The rows below come in pairs that one turn or mirror swaps. Which row does each named row swap with?
bef: [ 27 -19  12   7   8 -15  -6   6  18 -12 -17  14  -6  -8  -8  -8   5  -7
   8   7  -3  32  11  21 -17   5 -10  -3   0]
sokab: [-10  11 -22  11  11  -5 -25   3  -5 -11   5  -1  -2  10 -32   6   4 -23
  17   1 -17  27  -7   6  -4  -5   5  -2   5]
pove: [  0  18  -7  16   8 -25 -15  -1  27 -11  -4  26   5   4 -17  -9 -16 -16
  18  17 -11  24  -6   1 -14 -10 -14  -6 -15]
pag: [ 22  -9   4  19   6   6  -8  10 -10   8 -22   9  16  12 -19 -23  -1  -7
  16   6 -12  34  -8   1 -22  -1  -5 -17  -3]
Neku: [ 22  12   9   8  25 -17   3   6   4 -34 -15   8 -15  -3 -19  -3   4 -16
  22  -8 -20  20  -2  16 -12  -6 -12  -1  -7]
takuf: [ 13  -7   1  10   0 -25 -11   7  13 -30 -30  -6  -4  16 -18  -1  -7 -25
  13   0  12  19   3   0  -8 -19   1   2   6]
Kotus: [ 31   0  -9   1  13   2 -25  30  16 -20 -10   0   8 -14  -6 -12 -10 -14
  18   2 -14  17  -5  20 -10 -11  -7  -5 -16]
Bez: [ -8   9 -22  11  22 -13 -19  10   3 -14   6  -2   8  11 -38   6  -2 -23
  23   2 -24  23  -7   0  -5  -6   2  -4   7]
zape: [  1  -5 -12   4  11   0 -21  17  13   9   0   5   4  12  -9   6  18  -7
  11   2 -33  12   9  14 -11 -15  -3  -7   2]
Tagav: [ 14  -4 -11  17  -1  -1 -26   8  -2  -6 -15 -18  13  19  -5  16  -4 -36
   9   0 -21  22  -5  -8  -9  -3   7 -19 -10]
fesa: [ 28   4 -29  -3   6 -11 -25  13  22 -15 -22  10 -10  15 -18   0   3  -3
  30  10 -12  17 -14   6 -19  -3  -5   1 -15]
geze: [ 11   9   7   9  26 -14  -1  19  14 -30  -7   9  -3  -6 -19  -8   9 -26
  28 -10 -17  16  -3   4 -24  -3 -12   0  -4]
damit: [  4  -2  -8  16  11   2 -13   8  21   8 -16  -8   3  19 -12   6  18  -4
  21  -3 -32   7  13  17 -11  -8 -11  -7   2]
risi: [ 24 -14  -6 -10  18  -8  -3   1   2  -1 -13  -7   0  15  -6 -12 -17 -10
  13   8 -22  21  -1   4 -38   8  -8 -22  -2]
fafan: [  7   0  -2   6   3 -23 -25   9  24 -21 -30  -2 -11  19 -22  -4   2 -25
  12  -5  10  21   7   0  -5 -21  -3  -2   8]
Guson: [ 20  -8  -3  25  12 -17 -37   2   7  -1 -16  12  -4   9 -12  17  11 -15
  20   6 -28  24 -17  20 -12  -2  -5   8   4]
Beri: [  2  -2  11  31  12 -13 -25  -2   2 -12 -16 -12  -6  24 -20  -7   5  -7
   5   1 -29  22 -15  18  -9  -4 -10   0   0]
masaf: [  5  -3  -4  11   3 -21 -11  -3   6 -20 -23  -8 -11  23 -11   9   5 -18
  21  -8   6  19  16  -8  -4 -15 -11  -3  12]
sedap: [ 22   1   4   7   6 -28  -6  -7  17 -25 -32  -5 -14  15 -17  -4  -8 -27
  15   2   5  19   8  -5   3  -9  -5 -10   4]
Gimi: [  4  17 -12  26   0 -22 -10 -10  20  -6 -21  28  -1  -2 -10  -1 -13 -17
  17  20  -5  13  -4   2 -19  -4  -4  -5  -4]
butuv: [ 11  -2  16  19  16 -16 -16   5   5 -31 -11 -12   0  18 -27 -18  -8 -22
   7   3 -24  24 -10  14 -25   0  -7   6   0]
dal: [ 25  -2 -30   3   4 -17 -26   5  17 -19 -19  17 -12  12 -12   1  -1  -5
  30  17  -9  14  -4   2 -29   1 -11   3  -8]
rugal: [ 20 -20   7  -4   5 -18  -6   1  19 -17 -29   6  -2  -6 -10  -9  -3  -9
   4  10  -1  20  12  28 -17   1 -12   5   4]
nibo: [ 22 -11  -4  13  17 -18 -24   5  10  -5 -24  12  -7   6 -16  19  16 -17
  24  15 -24  23 -21  13 -11  -4 -14   3  10]
zita: [ 24  -1 -21  -1   7   4 -18   6   1  -4 -12   4  11 -11  -6  17   9 -23
  20  14 -24  21  -3   5  -7  16  -5 -15 -10]
sigi: [ 20 -12  -4  -5  25 -11   1   1  10   2 -15  -6  -6  13  -2  -2 -17  -8
   8  -4 -25  20  -9   3 -38   5  -2  -9  -1]
rimip: [ 21   3  -2  11  12  16 -12  -3  -5   2 -24   8  12  17 -20  -9  -3  -3
  16  -7 -11  40  -8  10  -9  -4 -10 -14  -8]
Vutuf: [  9   3   1  22  15   1  -6   4  -8   7 -12   4  13  18 -18 -16  -1   6
  11   4 -14  39  -2  -2 -16   3 -14  -7  -2]
ribur: [ 24  -8   9  21  -4  13 -14   3  -2   6 -24  -4   7  21 -11  -6  -7  -4
   8  -7  -3  28  -2  10 -14  -2 -18 -11  -7]
Ved: [  8  -7  14  21  17 -25 -20   6   8 -17 -17  -8   0  31 -30 -11  -6 -11
   6   2 -26  18  -4  14  -5  -5 -15   7  -1]
gineb: [  5  -5  23   9  11 -27 -23   3   3 -16 -14  -9  -7  24 -26 -12  -6 -17
   4   8 -20  18 -10  14  -5  -8 -16   4  -5]
zut: [  4   6 -10  16   9  -1 -23   2   4  -6  -8 -15   9  12  -6  10  -3 -39
  -2  -8 -16  19   7  -6  -8   6   7 -22  -9]
fik: [ 22 -17  -8  16  15 -12  -5   5  25   0 -18  -8  -5   3   4  13 -14  -2
  11   7  -9  13  16   4  -5  -8 -14   3  11]
mut: [-14  19 -10   2  16 -15 -19  10   6 -14   4   0   1   3 -34  -2   5 -22
  17   6 -11  15 -17   4 -10 -13  -3  -6   5]
Niv: [ 21 -11 -11  13   6 -14  -7   3  23   2 -11 -12  -8   0  12   8 -15  -5
  10  -4 -17  14  11  17  -5 -11 -15   4   2]
robud: [  4  16  -5  14  -8 -24 -24   1  31  -9  -4  15   4   7  -9  -2 -21 -18
  17  18 -10  17  -1  -6 -21 -11 -10   2 -12]
nufa: [ -1  10   1   7  11 -18 -19  -3  25  -4 -15  34   8   5  -8   6 -16 -16
   9   4  -2  16  -9   2 -17  -9 -13   0  -9]
roteg: [  9   0   0  15  -4  21  -8  16 -10   4 -27   0   5   7 -18 -10  -2  -5
  21 -10 -16  25  -3   8 -27  -2  -8 -12  -5]
dide: [ -6  11 -29   3  15 -16 -17   2  -2 -10  -7  -6   5   6 -33   7   3 -20
  24  10 -18  13  -7   1  -9  -4   9  -5   8]
sem: [ 19 -20  -8  11  17 -10  -6  17  14   4 -16  -2   0   5   1  13  -5  -4
   6   5  -5   9   4   4 -11 -10 -23  10  15]
los: [ 18 -20  11  13  10   8   6  13  -5  12 -22  12   9  10 -11 -16  -1 -17
  17  10 -15  23   3   2  -9  -3  -5 -10  -2]
fevef: [ 13  -6  -1  15  10   5 -13   1 -15   3 -10   0  12  21 -22 -12  -5   7
  18  -2  -9  29  -5  -4 -32   1 -10  -5  -9]
pobe: [ 28  -9 -22   5   4 -24 -20   5  26 -19 -13   8 -23  10  -9   4  -1  -1
  26  11  -8  20 -10   4 -23  -1 -18   0  -3]
Giri: [ 25 -17  14   8   1 -12 -16  -1  14 -10 -20   1  -3  -4  -8  -7   0  -2
   8  13  -3  29   2  30 -14   4 -11   5   0]
rir: [ 22  13 -14  -1  10  -2 -15   5   9   3 -10   9   7 -11  -9  12   9 -13
  17  15 -18  16  11  10  -7  13  -1 -14 -14]
zet: [ 16  10 -11  -7   7  -5 -19   3   2   2  -1   3  11 -20  -8  14   3 -20
  19  16 -11  18  -3   5  -9  14  -4 -11  -9]
Zos: [ 36  10 -18   6  18   6 -19  14  13 -28 -11  -4  12  -9 -10  -6 -16 -26
  19   2 -23  18  -1  16 -10  -7 -11 -10 -12]
gan: [ -7   9 -23   6   8 -12 -23   6  12  -2  -2  -8   0  14 -32  13   7 -16
  25  16 -19  16  -6  -4  -3  -9  -7  -2   9]
muper: [ 20 -14   3  13   5 -22 -12   5  11 -15 -28  -1 -24  16 -14   8   4 -18
  12  -2   4  24   2  -7   1 -15  -4  -2   9]
podof: [ 17  16   7 -14  27 -14  -9   4   3  -6 -13  -1  11  -2 -27 -11  -5 -20
  15   3 -12  16  -6  24 -17 -12   5  -7  14]
vit: [ 16  -9   2  13  -1 -23 -17   9  17 -23 -27  -4 -11  16 -22  -4   8 -24
  11  -4  11  25   2   0   5 -14 -13  -4   1]
bami: [ 22   1  -1  18   0   5  -4   5 -10   0 -11 -10   6  16 -19 -15  -5  -1
  17   1 -11  44  -3  -7 -15   2 -10  -4   1]
Gari: [ 27   3 -13 -11  16  -1  -7   9   3  -4  -6 -14   6  13  -8 -12 -11  -8
   8   3 -21  13  -3   5 -37  10  -4 -18  -5]
kofe: [ 17   8 -10   5   7   1 -29  10   4 -16 -11 -10   7  13  -6   0  -5 -38
  -1  -5 -18  14   4  -1 -11  -4  20 -22 -10]
Zedu: [ 11   0   1  10   1  -5 -35  11   4 -24  -8  -9  14  22  -4  -3   0 -39
  17  -7 -21  20   5  -5 -17  -9   0 -21 -13]
Tokog: [ 14 -10 -13  15   4   1 -30  12   2  -6  -9  -3  13  18  -3   2   5 -34
   4  -5 -13  24   2 -13 -12   4  16 -14  -5]
misib: [ 18  -4   1   1   1 -22 -10   7   9 -22 -24  -3  -9  15 -24   0   5 -17
  22  -4  14  23   6 -15  -3 -13  -5 -10   4]
roka: [  6  15 -12   9   0 -10 -15   0  22 -13  -5  21   4  -6 -11  11 -19 -28
  18  -1   8  14  -9  -1 -18 -10 -11  -8  -9]
lok: [ 36   5 -13  -2  11  -3 -14  32   5 -20  -2  -2  13 -12  -4  -9  -2 -20
  22  -6  -8  16  -5   3  -8  -6 -12   3 -15]
mig: [  1   9  -8  13   3 -22 -19 -11  24 -13 -10  17   1   8 -22   0 -19 -11
  28  13  -9  13  -5   0 -29 -15 -15  -6 -17]
karu: [ 17  12  -6  -9  24  -7 -14   1   6 -13 -15  -4  16   2 -18  -6  -1 -24
   8   9 -21  13   0  31 -26  -6   8  -7  11]
Vup: [ 12  -2  -6  19   0  -5 -32   0   9 -13  -7 -10   6  21   1   8  -7 -31
   1  -9 -20  20   9  -5 -19   4  13 -20 -12]
tugif: [ -4  15   1  13  -7 -13 -12   8  21  -9 -26  20 -11  -5 -12   7 -15 -17
  25   3  -9   6  -5   4 -24 -12 -18   0 -10]
padad: [ 37   3 -13   8  20   4 -19  25  11 -24  -7  -1  17  -9  -8  -7  -8 -22
  21   1 -13  20   0  -1 -10   1  -5  -5 -16]
dipo: [ 11   3  -3  17  15  -2 -25   6  -3  -7 -17 -17   2  18  -7   9   0 -37
   7 -13 -22  25  -4 -10 -12   6   6 -21  -5]
Pado: [ 19  -5  -9  13  17  -9  -1  12   8   2 -19  -8  -8 -11   7  17 -12  -1
  10   1 -12  10   4   9 -10  -4 -16   2   8]
zuz: [ 12  -2   1  13   6   5 -13   0  -1   5 -15  -7   7  27 -24 -12  -6   0
  22   6 -17  33  -1 -21 -10  -4 -16   3   0]
gizul: [  7 -19  15  18  13 -27 -23   5   5 -19 -23  -8  -2  23 -24 -15  -3 -16
   8   9 -29  17 -13  13 -16  -6  -8   3  -4]
Manug: [ 11  14 -14  24   2  -6  -6   0  16 -13 -20  31  -1  -2 -11   1 -11 -27
  25  17 -13  10   5   9  -9  -5   0   5 -11]
zupi: [  1  11  -5  17   3 -13 -20  -7  25 -20  -4  15   6  12 -16 -11 -24 -21
  18   7 -14  26   0 -13 -24 -10  -7  11 -10]

ribur is swapped with roka
los is swapped with Manug
fesa is swapped with sigi
Kotus is swapped with Pado
zupi is swapped with zuz
Zedu is swapped with masaf
dipo is swapped with fafan
tugif is swapped with roteg
Gari is swapped with pobe
sem is swapped with Zos

The rows below come in pairs that one turn or mirror swaps. Which row does each named row swap with?
bivu: [-22  18  -3  -4  14 -13  14  17  -2   3  14   7  -2  -5   1  11 -20  -9
  39  -3   0  -3]
forir: [ -7  12  -8  -5  19  10  -1   1  -1   1  10  30   0  -3 -12  -3  -6 -21
  12  -6  17   9]
fisap: [-16  12 -18  -9  12 -15  -1 -23  -2  12 -17  16   8  15   2  22 -20  14
  20 -11  -3  -7]
Loriz: [-27  -1 -14   4  20 -17   4  -5  -2  -4 -27  12  -4 -14  -1   8 -26   4
  23 -14  16  -2]
Rofer: [ 16  17 -12  10  11  -2  -4  -1   7   1 -23   9  23  20   1   0 -18  11
   8   3   8  -4]
kebo: [-17   5 -15   3  36   0   5  -9  18  -6  -6  27   5  21  -3   5 -25   5
   3 -14  15   2]
Ziluk: [-22  19  -7  -8  13  -9  15  18  -4  10   9   6  -8  -4   3   8 -11  -8
  36   3   2  -8]
nini: [-16   8 -26  -6   6 -19 -10 -18   1  12  -2  13  13  18   6  16 -20   5
  14   1  -7  -5]
taguk: [-19  18  -1   3  15  -8   6  19   4   7  15  16  -4 -11  -3  13 -19  -9
  36  -4   6 -10]
gon: [  5  17 -10   6  17   4  15  19  -4 -14 -19  11   2  -3  16  10  -2   8
  16  -8  17  -4]
sigu: [  1  14  -6   8  21  -3  30  10   8 -15 -10  12   7   0   4   1   0  -2
  27  10  19 -10]
sib: [ 16  10 -14   9  11  -1  -4 -11   0  10 -24   5  20  13  -9   4 -19   6
  11   2  12  -9]
ril: [  1  15  -8  -1  20  19  -5   8   7   2   9  28  -2   3 -10  -4 -12 -20
  17  -1   7   2]
fud: [ -5   6   4  14  15   3  -1   4  14  -2   5   2  -6   6 -11  -8 -21 -21
  16  15  10  10]
vami: [ -4  -2 -21  -4  41  -4  10 -16   6   3 -14  19  10  13   8   6 -10 -10
  21   9 -10   6]
Nem: [-18  -3 -17  13  17   5   5 -22   7  -6 -22  17   2  12   6   4 -17  -3
  -3   4   7   5]
Rema: [  0   3   1  -7  37  -2   0  10  -8   3   0  -2   3  -4  -8   3 -23 -16
  18  -6  22   1]
fomi: [ 15  22  -1   0  11 -12  -9  -5   3   1 -12   9  13  19   0   3 -11  13
   2   8  10   0]
Ribat: [-19  12 -19  -7  13 -20  -6 -19  -4  14  -7  11   9   8   2  18 -24   6
  22  -6 -10  -4]
pur: [ 15  16  -4   5  13  -5 -15  -1  12  -5 -19   3  10  20  -3  10 -21   8
   5   3  14  -2]
Vulov: [-17   0 -12   0  15 -13 -20   0  -7  -2 -22  10  -2 -15  -5   0 -26   0
  27 -12  16  -9]
solib: [ 10  19  -9  11  16   2  23  16   4 -21 -13  11   2   0   2   6  -3  -3
  17   0  17  -9]
zalu: [-15  -1 -17   9  32  -3   5  -9  22   4  -1  26   8  24 -10   4 -28   2
  11  -8   9   9]
Vigu: [ -4   6   4  13  12  11  -2   7   7   1   5  -1  -7   4  -3 -18 -15 -16
  14  12  10   7]
Fivi: [-20  12 -18  -7  18 -13 -11 -23   6  20  -7  15   3   7  -1  15 -25   7
  19 -10  -6   3]
mizit: [-21  16 -18  -3  15 -18 -10 -18   6  16  -8  24  10   6   4  20 -20   7
  19  -7  -6  -9]
raz: [  9   9  -8  16  14   5  28  17  -1 -13 -10  14  -1   8   5  15  -8  -1
  20  -1   7  -8]
fubo: [ 21  23 -15   9  17  -8  -4   5  16   7 -19   4   6  15   1   2 -17  14
  14   8   0  -2]
Sos: [-25  19   0  -3  16 -10  13  19   0   5  10  10  -7  -5  -2  11 -14 -10
  34  -5  -3  -8]
far: [-18  -2 -13   9  30  -2  10  -4  19  -6   0  24  11  22  -4  -2 -26   9
  14  -9  15   6]
Bezo: [ 16  21 -14   3  11  -8  -4  -4   8   6 -22   7  17  20  -6   4 -25  10
   5   1   8  -3]
Mota: [-11  13 -10   3  12 -12  -7   4  11  13 -16  14   0  -8  -4  -9 -21 -11
  40  20  -6   5]
sogu: [-17  14 -15   4  19 -14   4   3  20   3 -22  21  -7  -2   7  -2 -26 -13
  38  18  -4   2]
gigo: [-20  12  -8  -2  10 -10  17  21  -6  -2  17   6  -4  -4   3  13 -21 -13
  31  -1  11  -7]
vaba: [-21  10 -22  -7  14 -16  -7 -13  -3  20 -10   7   6  15   4  16 -22  15
  20  -8  -6  -9]
Vunat: [-19  13  -8  -1  14 -13   2   5  13   5 -13  23  -6 -10   5  -8 -20 -15
  38  19  -6   3]
gur: [-23  13 -15  -5  14 -19  -9 -14   1  19 -12  14   6  11   0  15 -20   8
  15  -9 -11  -7]
zol: [  5  12  -8  11  14   9  16  14   8 -23 -15  18  -4   7   9  14  -2  -8
  24   3   7  -4]
Dulev: [-21  -5 -14   4  16 -18  -9  -8  -3   4 -22  12  -4 -10  -7   5 -35   2
  20 -14  10  -7]
Ded: [-26  14  -2  -3  19  -2  12  12   2   6  14  13  -7 -12   1   8 -16 -10
  39  -8   4   2]
zup: [ 16  21 -11  11  11  -3 -14   0  11   6 -11   0  15  14  -5   6 -16   7
   6   7   7  -8]
vide: [  4  -5 -12  -1  10 -10   6 -14  -4  16 -20   9 -20  -5   3  14 -25  -7
  14 -12   1  -2]
Dula: [  2  14 -11   7  14   4  24  22   1 -21  -9  15   5   0   6   2  -2   2
  23   0  10  -8]
posu: [-21  -8 -13  13  17   2   3 -23   3 -14 -18  16   3  10   8   7 -13  -4
   3  -5  10   5]
Zoruk: [ -6  -7  12  -2  15 -10   6  13  11   8  -7   7   0   2  22 -10  -7  -3
  32   2   1   4]
lazut: [ -6  14 -11  16  18   5  23  14   5 -19 -11  13   5   0  18  14  -2   0
  16   1  14 -10]
Bupi: [-17  -4 -17  16  19   1   9 -21   5  -7 -18   9  -5  15  10   0 -15  -1
  -1  -2   9   2]
nes: [-14  21   4  -7  12  -7  13  18   2   4  11   8  -5  -3  -8  10 -15  -7
  40   1   5  -5]
tuka: [  7  -5 -12   0  15 -17   6 -14   3  13 -21   0 -17  -1   5   9 -19  -4
  10 -11   4  -1]
gadi: [ -7   3   4  12  15   9  -2   8  10  -6   8   4  -5  -1 -10 -13 -15 -13
  13  15  13   4]
Zef: [-11  -4  15  -5  18 -16   3   6  15   4  -1  11  -1   0  18  -8 -12   4
  33   7   2   3]
Zoma: [  2  16 -15  -2  11  14  -1  -2  -1   2   8  28  -4   0 -12  -4 -11 -22
  11  -2  14   8]

gon is swapped with fubo
Loriz is swapped with Mota
Ded is swapped with Fivi
Nem is swapped with gadi
zalu is swapped with forir
solib is swapped with Rofer
Zef is swapped with vide

